In the rows, zero is written as 128.
Which row each row swaps with, under one turn or mirror
J_745: [143 142 100 138 127 124 133 104 109 128 161 140 134 110 151 146]
J_608: [150 142  92 123 121 114 133 110 115 127 147 147 140 129 156 150]
J_345: [112  97 133 130 163 143 154 128 139 148 156 166 158 123 161 131]
J_715: [147 125 123 113 168 149 111 116 138 134 100 128 126 102  87 129]
J_260: [113 128 122 126 159 142 144 107 153 156 116 159 120 141 119 104]
J_571: [137 130 117 111 161 145 117 112 148 146  92 125 134 115  97 123]
J_28: [153  87 148 129 146 126 136 146 132 144  88 167 143 152 134  89]
J_344: [126 129 136 156 183 137 131 128 125 113 125 133 141 147 114  99]
J_52: [140 148  91 126 129 127 133 114 125 128 161 137 139 124 149 149]
J_852: [172 133 113 121  99 121 133 125 115 131 121 161 145 126 163 111]
J_162: [141  85 117 119 158 119 132 122 113 156 118 121 172 115 124 162]
J_458: [128  93 150 120 155 147 137 143 133 125 158 176 138 109 170 126]
J_967: [150 105 165 111 154 160 118 155 128  96 138 157 123 108 143 104]
J_223: [146 145  92 125 109 125 137 115 114 132 144 156 142 117 157 132]
J_935: [152 108 157 141 132 129 119 163 115 103 137 156 107 152 139 110]
J_785: [162 110 106 123 106 124 138 139 120 140  92 160 143 133 165 106]
J_419: [136  88 145  91 127 162 127 137 137 154 105 144 111 100 142 123]
J_339: [177 105 133 134 127 125 104 161  95 107 125 131 123 145 127 142]
J_216: [168 104 132 137 133 132 106 165  89 111 128 118 137 129 112 142]
J_761: [135 111 155 147 177 137 138 152 125 115 113 157 146 154 113  96]
J_87: [162 127 137 102 163 156 106 126 121 109 107 136 132  95  97 120]
J_371: [124  78 157 102 165 144 132 153 135 146 133 148 122 119 114 148]
J_781: [156  95 134 121 143 130 101 147  88 113 120 109 153 122 119 155]
J_541: [166 107 126 124 115 125 139 136 119 140  83 170 140 139 142  92]
J_885: [176 114 143 139 130 128 109 157  93  98 133 141 117 122 122 130]
J_376: [120 134 126 131 148 139 145 113 155 149 112 160 118 146 115 100]
J_874: [151  95 107 120 158 115 123 144 106 138 107 114 170 119 122 157]
J_423: [121 133 107 133 166 116 129 115 125 130 171 146 144 128 136 150]
J_709: [122  88 124 114 171 117 147 115 133 163 121 143 175 126 135 144]
J_483: [155 138  98 119 105 130 120 109 117 128 121 162 143 124 164 111]
J_795: [172 110 140 127 127 138 110 173 100 101 132 132 115 138 127 131]
J_809: [137 109 133 118 119 172 128  98 129 141 129 125 117  97 155 119]
J_786: [135 100 142 102 118 163 132 118 135 149 111 144 103  98 149 121]
J_611: [148  96 156 138 159 136 135 156 130 135  98 164 132 151 126  88]
J_335: [112  99 130 120 174 124 152 115 141 156 137 151 166 118 142 144]
J_364: [124  79 165 106 164 145 130 153 141 140 124 154 124 119 114 141]
J_943: [166 104 122 127 149 120 115 143  89 132 129 105 162 123 119 155]
J_511: [118 136 121 139 170 156 130 101 135 123 154 118 143 117 138 111]

J_339 is swapped with J_608
J_709 is swapped with J_28
J_260 is swapped with J_364
J_852 is swapped with J_943

